128 stands for zero in the data rows.
Here are some points, one per row:
[186  74 162 133 131  97 101 134 111 150 139 106]
[132 128 149  95 178 113 141 124 132 116 138 135]
[181  64 151 118 141  92 116 119 101 133 144 105]
[160 138 191 112 158  66 147 162 153 160  72  95]
[ 88 176  52  98  96 193 125  59 162  95 129 161]
[ 92 170  52 103  95 193 131  63 155  95 139 168]
[255  63 141 211 148 112 109 132  76 145 114 142]
[186  71 152 135 128  99 103 127 108 144 135 102]
[171 115 165 126 173 106 121 139 141 141 123 130]
[ 95 138  99 185 118 172 128 165 101 135 150 121]
[173  64 160 110 130  93 120 112 116 149 141 106]
[ 28 173 108 161 116 161 135 166 130 110 145 109]
[255  52 140 199 142 115 109 144  72 148 119 141]
[ 14 198  78  90  65 127 143 133 115 109  92 140]
[ 85 132 103 182 101 174 126 159  97 148 150 126]
[255  56 149 201 143 129 113 139  72 144 108 136]
[188  71 156 130 130 103 115 121 116 158 127  85]
[ 87 165  51 102  97 185 126  64 157 100 142 170]
[ 80 146  33 139 107 188 115  79 140  79 171 156]
[ 26 164 108 164 114 153 126 164 128 123 143  97]
[  0 209  95  92  61 134 148 144 141 103 116 136]
[177  74 158 122 137  92 113 127 101 145 137 104]
[166 142 187 115 154  62 153 164 146 149  77 106]
[ 97 139  99 177 104 170 132 164 104 138 159 118]
[177  71 147 123 126  91 100 128 118 145 130  94]
[117 136 159 105 170 117 138 128 144 122 141 132]
[132 132 155 109 163 126 131 133 138 118 131 145]
[127 128 151 109 166 120 149 124 149 124 131 125]
[186  74 155 131 129 106 107 130 116 146 138 112]
[255  52 145 207 146 119 107 127  60 155 110 136]
[192 121 175 124 170 108 121 136 142 139 130 137]
[173 147 191 107 160  63 154 161 148 167  74 106]
[176 108 171 128 180 111 125 137 154 132 136 133]
[161 143 204 114 164  66 161 168 159 149  64 103]
There is one direction along which these points spread out most. How far along it is each point below, from 0 to 99? The average is 50, and the first point in the table lies past the average.
[172  68 160 123 136  95 114 122 110 141 142 112] 60
[ 85 167  50 105 101 185 127  53 161  98 134 176] 26
[178  76 156 129 127 105  96 121 118 152 138 105] 60
[ 50 163 104 156 115 153 132 163 130 112 142 109] 32
[ 18 193  83  87  45 148 141 132 108 113  91 156] 21
[  0 206  82  82  59 145 153 140 142 108 122 143] 17
[ 84 169  47 107  91 197 133  65 157  92 122 178] 24
[181 114 170 127 168 112 131 143 151 135 132 124] 58
[190  71 157 132 132  97 108 133 117 142 139  90] 62
[189  66 152 110 126 114 111 117  94 135 148  96] 60
[ 99 159  56  97  94 189 122  58 153 103 146 178] 28
[192 103 173 121 178 107 119 141 146 130 133 128] 61
[130 125 148 103 177 113 131 124 133 112 147 136] 49
[  0 211  91  87  60 141 146 147 139 114 107 133] 19
[166 142 189 113 156  68 153 162 146 161  81 111] 59
[180 116 171 126 175 106 130 138 148 144 127 141] 58
[  0 207  87 100  70 136 155 145 137 103 120 136] 19
[  0 202  95  97  66 134 156 142 146 104 117 131] 20
[ 78 137  40 123 107 205 107  64 135  76 167 159] 26
[ 77 175  48 107  91 177 142  57 151 103 134 168] 24
[ 31 175 117 151 122 168 131 150 134 109 136 116] 29
[255  60 144 199 145 120 103 140  69 152 123 144] 71
[130 118 147 104 176 112 141 118 141 115 136 135] 49
[ 31 175 104 172 119 159 133 165 124 117 150 117] 29
[ 97 126 103 172 108 183 127 163  90 137 153 123] 40
[ 93 170  52  99  88 182 134  64 155 101 137 169] 26
[134 131 155 120 166 113 137 126 147 115 136 135] 49
[160 142 197 114 155  63 156 161 147 164  71 106] 59
[188  75 149 135 128  98 104 120 111 147 128  96] 61
[173 115 171 134 170 111 132 138 151 143 142 126] 57
